In the data rows, zero lies at 4.5, halfway between 4 and 5.
Here are some points:
[4 4 5 4 3 5 4 5 6 6 6 5 8 6 6 6 6 6 6 5 4]
[3 4 2 2 3 3 7 4 4 3 5 3 4 8 9 4 4 4 3 2 3]
[2 2 4 4 4 7 5 6 6 6 5 5 6 6 6 4 4 3 5 3 2]
[3 4 3 2 2 6 4 9 7 8 4 7 8 5 4 3 3 4 7 3 4]
[4 4 3 4 6 6 8 4 3 3 4 4 3 5 6 4 4 3 4 3 4]
[3 4 4 4 5 5 3 3 3 5 5 9 8 4 3 3 3 3 6 3 3]
[7 5 3 4 7 3 7 4 4 4 3 2 3 9 6 5 5 7 5 6 6]
[7 9 4 6 3 2 2 3 3 3 4 3 2 2 3 7 7 6 3 6 9]
[3 3 3 4 5 4 8 4 4 5 5 3 3 6 8 3 4 4 4 4 4]
[4 3 5 4 5 7 4 6 5 5 3 6 6 4 4 4 4 3 8 6 4]
[7 6 8 9 5 5 4 4 4 5 3 3 3 3 3 7 8 9 5 8 6]
[9 9 7 5 1 2 3 3 3 3 4 4 4 5 5 9 8 8 5 8 9]
[3 3 2 2 3 7 3 7 7 7 3 5 6 3 4 4 4 4 7 2 3]
[2 1 2 4 9 4 6 4 3 3 3 2 2 7 9 5 4 3 2 3 3]
[5 4 4 4 5 7 4 6 6 8 4 8 7 4 3 4 4 4 6 5 4]
[4 5 5 4 2 3 2 4 4 5 5 4 5 3 3 5 6 5 5 5 5]
Here are 18 more points, each followed by its number:
[3 4 4 3 4 3 4 4 4 4 5 4 6 4 4 3 3 2 4 4 4] 0
[4 4 5 4 5 9 3 7 7 7 2 6 7 3 3 4 4 4 8 4 3] 1
[6 3 3 3 6 3 8 4 2 2 1 2 2 8 9 6 5 6 3 5 5] 2
[6 7 6 9 4 4 4 5 4 4 5 5 4 4 5 6 6 5 4 6 7] 3
[8 6 6 7 4 3 3 4 4 4 5 4 4 3 3 6 5 7 5 8 7] 4
[4 4 4 4 6 2 5 3 3 4 5 4 4 7 7 4 5 5 4 4 5] 5
[5 6 5 5 6 5 4 4 7 6 8 3 4 3 6 4 4 4 4 4 5] 6
[5 6 4 4 9 3 4 3 4 4 5 4 3 3 1 1 1 3 2 2 4] 7
[4 4 2 4 5 3 3 4 4 4 4 4 4 5 4 5 6 5 3 3 5] 8
[7 8 5 5 5 4 4 4 4 4 4 4 2 5 2 9 7 8 2 6 6] 9
[3 4 5 4 4 8 4 7 4 6 3 7 5 3 4 4 4 4 8 4 2] 10
[3 4 5 6 6 5 5 3 4 5 5 4 5 5 5 4 2 3 3 3 2] 11
[3 3 3 3 5 3 6 3 3 3 5 4 5 6 7 3 4 3 3 0 2] 12
[4 6 6 5 3 2 3 2 3 2 4 4 4 4 4 8 6 7 3 5 4] 13
[7 5 5 5 6 3 6 3 2 2 4 4 4 6 6 5 5 6 3 5 6] 14
[7 9 5 8 3 2 2 3 3 2 2 3 4 5 3 8 8 9 5 8 9] 15
[5 4 3 3 4 5 2 6 6 8 5 9 8 3 3 4 4 4 5 3 3] 16
[4 5 6 5 6 6 6 4 4 5 5 3 3 3 4 4 4 4 4 3 3] 17
Which three of these numbered points are nearest to each point below, looking only along the 8 directions in which the first points spread most? Their numbers follow each, nearest first.
[2 3 2 4 5 4 5 4 4 4 5 4 3 6 5 2 1 3 4 2 4] > 12 0 11
[7 5 7 5 4 4 4 4 4 4 4 4 4 4 4 5 5 6 4 7 5] > 3 4 9
[6 6 4 5 9 4 5 3 3 3 4 4 3 6 5 6 6 6 4 5 6] > 14 5 9
[5 5 5 4 4 2 5 3 4 4 5 4 4 9 6 6 6 6 3 4 4] > 5 14 8
[9 8 7 7 5 4 4 3 3 2 5 5 5 5 4 6 7 7 5 9 9] > 4 15 9
[5 4 8 7 5 5 5 5 6 5 5 4 5 4 4 5 4 4 4 6 5] > 6 17 3
[5 4 4 3 3 3 3 3 4 5 6 4 4 4 4 2 2 3 4 4 5] > 0 8 6
[6 4 9 7 5 5 4 4 4 3 2 3 4 3 3 6 5 5 4 6 5] > 3 4 9
[5 5 6 6 5 6 3 5 4 5 5 6 6 5 4 6 5 5 6 6 5] > 3 6 4
